One hidden turn or mirror swaps the rows below in pairs. Which row is each named row swapped with?
Fus: [ 2.02  1.52  2.80 -4.23  2.74  1.64 -0.98  1.54  3.64  0.50 -3.89  1.91
 -2.42  1.78  0.34 -2.34  4.01]
nofi: [ 2.65  1.87  0.88  1.37  0.28  4.91  1.37 -3.09  0.35 -3.27 -1.01  0.48
  3.32 -1.10  1.41 -1.00  4.26]
zat: [-3.45  2.70  1.39 -0.41  0.07  2.46 -2.02 -0.38 -0.21  0.46 -0.64  2.58
 -4.02 -2.35 -1.42  2.02 -1.73]
libul: [ 5.36 -0.94 -0.37 -2.30 -0.30 -0.05 -1.27 -0.67 -1.46  2.29 -1.71  4.12
  2.42  3.04  0.64 -4.13  2.54]
geko: [-1.20  2.06 -0.20  2.33 -2.99  1.19 -1.40 -3.12  1.04  0.41 -1.80 -1.10
 -0.22  1.12 -3.48 -3.05  2.34]
fipu: [-0.08 -0.54  0.01  1.62  0.55  4.59 -1.65 -5.42  0.92 -0.24  0.30  3.38
  2.95 -1.16 -0.38  3.86  2.18]
Vepe: [ 0.40 -0.98 -2.31 -5.54 -0.83  4.70  0.03  1.88 -2.13 -0.09 -0.69  5.09
 -0.94 -2.40  1.79  0.42  3.00]
Boro: [-2.22 -0.14  1.93  0.01  0.44  1.35  1.45  0.18 -0.23  1.61 -0.83  1.02
 -5.10 -0.95  0.34  2.02 -2.24]
pip: [-0.37 -0.44 -0.36 -2.35  3.46  4.38 -4.28  0.48 -0.03  3.10 -4.92  4.35
 -2.49 -0.59 -1.17  2.67  2.98]
Zal: [ 0.71 -1.74 -3.72 -3.66 -2.02  4.31  1.70  0.64 -0.34  2.12  0.28  5.86
  0.31 -3.43 -0.09  0.03  1.27]
sozi: [ 4.36  2.54  2.93  0.77  2.27 -2.01  1.75  0.40  2.50  0.86 -3.23  3.24
  0.83 -1.89  1.53 -1.03  0.35]
lopug: [ 0.42  1.50 -1.03 -2.59 -0.16  2.16 -1.48 -2.79 -1.51  1.55 -2.28  0.62
 -0.48  4.34  2.18 -4.78 -1.07]
Sutik: [-0.11 -1.48 -1.88  1.50 -0.66  3.94 -3.28 -3.63  0.73  1.10 -0.05  2.10
  3.00 -2.06  0.54  4.26  1.09]
Liput: [-0.44  0.51 -1.57 -2.57 -1.00  3.57 -1.65 -2.96 -1.86  2.04 -2.62  0.11
 -1.87  4.34  2.65 -3.36 -0.42]
sabi: [ 1.16  4.14  1.10 -0.30 -0.07  1.74 -1.97 -4.25 -1.76  0.46 -1.40 -1.31
 -1.17  2.62 -0.89 -2.75  4.54]
sozet: [ 4.70 -1.72  1.69 -2.05  2.81  2.82 -3.21  0.29 -2.61  4.77 -1.33  0.20
  0.50 -0.41 -1.58  1.83  3.31]
zinur: [-1.44 -0.15 -2.65 -1.70 -1.87  1.87 -0.30 -2.02  3.88  3.66 -4.31  2.19
 -3.97  0.41  0.88 -1.49 -1.43]
nazo: [ 2.40  1.61  1.27  0.59  0.09  6.27  1.13 -2.55  0.38 -3.50 -2.43  1.18
  3.16 -1.07  1.03 -0.69  3.39]
leg: [ 2.61  0.29 -1.78 -0.33 -0.29 -1.73 -2.11  2.90  0.04  3.68 -1.35  4.08
  2.89 -1.69 -1.90 -1.44  5.07]
veber: [ 0.03  1.57 -1.63  0.05 -0.30  1.01 -1.70  3.33 -0.91  2.05 -2.07  5.68
  0.93 -4.93 -1.89  1.74  3.77]
lebog: [ 1.30  3.18  1.98  0.52  0.70  1.89 -3.80 -4.01 -1.35  1.39 -0.24 -1.98
  0.78  2.04 -1.41 -0.76  4.21]
fad: [ 0.99  3.08 -0.64 -2.89  2.33  0.23 -0.06 -2.48  3.99  2.84 -4.20  6.21
 -0.37 -2.78  0.57 -1.97  0.34]
puge: [ 1.19  2.24  2.94  2.45 -0.09 -0.98  2.25  0.64  1.45 -1.18 -2.94  0.42
 -1.43  0.20  1.85 -0.59 -1.71]
Tibun: [ 0.08 -1.57 -1.92 -4.80 -1.11  5.29  0.85  1.98 -2.01 -0.33 -1.29  4.42
 -1.07 -2.76  2.12 -0.09  3.72]
gom: [-0.74 -1.82 -2.77 -0.85 -4.44  2.84  3.04 -1.43  1.09  1.82 -0.50  4.46
 -0.33 -1.90 -1.96  0.06 -0.43]
sako: [ 2.35  1.62 -0.29 -0.80 -0.18  4.81  2.31  0.09 -0.37 -2.31 -2.18  0.68
  3.06 -2.79  1.89 -1.44  5.98]
zedi: [-3.48  3.88 -0.19 -1.42  0.99  1.94 -2.61  2.04 -0.50  0.73 -1.27  4.12
 -1.71 -3.97 -1.89  1.85  2.16]
Kifus: [ 0.24  2.33 -2.63 -2.90  1.65  1.25 -1.77 -1.36  4.55  2.83 -5.12  3.95
 -1.01 -3.04  0.08 -2.38 -0.65]
bubu: [ 5.38 -0.42 -1.06 -2.47  0.68 -1.13 -0.76 -0.29  0.93  3.40 -1.93  3.55
  2.02  2.64 -0.90 -3.89  2.61]
Pomir: [-1.94  0.12  1.43 -0.53  0.30  2.09  1.46 -0.58 -0.34  2.01 -0.03  0.71
 -5.17 -0.58 -0.43  2.18 -2.56]
duli: [ 5.88 -0.98 -0.60 -0.94  1.40 -1.71 -0.34  0.49 -0.77  3.37 -1.04  3.86
  1.36  2.71 -1.48 -1.27  3.79]
mapuv: [-0.71 -1.16 -2.54 -0.91  0.74  4.30 -4.68  0.91 -0.14  2.39 -0.79  2.77
  0.41 -1.92  1.20  4.32  4.50]
Mabo: [ 1.33 -1.13  1.47 -0.06 -1.04  2.12  1.27 -1.95  0.47  2.28  2.27 -0.27
  1.58  2.72  3.82  1.59  3.95]
fenam: [ 3.75  0.53 -0.52 -1.02  0.25  4.49  1.98  1.91 -0.63 -1.30 -1.85  0.91
  2.49 -3.64  1.79 -0.43  5.77]
Gezu: [ 2.08  1.53  3.54  2.52  0.81 -2.04  2.47  1.12  1.65 -0.13 -3.26  1.37
 -0.41 -0.42  0.92  0.16 -1.07]
losu: [-1.81 -1.32 -2.98 -0.78 -1.88  3.57  0.52 -4.32 -0.49  5.05 -2.26  3.04
 -1.18  1.76  2.99  0.47  0.00]
vipo: [-2.59  1.64 -1.98  2.22 -3.93  2.64  1.92 -2.37  1.05  0.47 -2.35  2.17
 -1.26 -1.26 -2.50 -1.45 -0.36]
mel: [ 3.42  3.06  2.86  1.11  2.78 -1.37  2.29  0.53  1.92  2.38 -3.18  3.24
  1.32 -2.04  2.56 -0.38 -0.47]
roga: [ 2.02  2.71  2.66  0.67  2.70  2.07 -2.30 -3.10 -1.68  2.81 -0.52 -2.28
 -0.78  1.54 -2.01 -1.74  3.25]
Ripat: [ 3.78 -2.20  0.63 -2.61  3.01  2.73 -3.41  1.55 -2.17  5.29 -2.05  1.00
 -0.81  0.15 -0.48  2.10  2.86]

roga is swapped with libul
mapuv is swapped with zinur
Mabo is swapped with Fus
Boro is swapped with Tibun
gom is swapped with zedi
sako is swapped with Gezu
puge is swapped with fenam
Sutik is swapped with Kifus

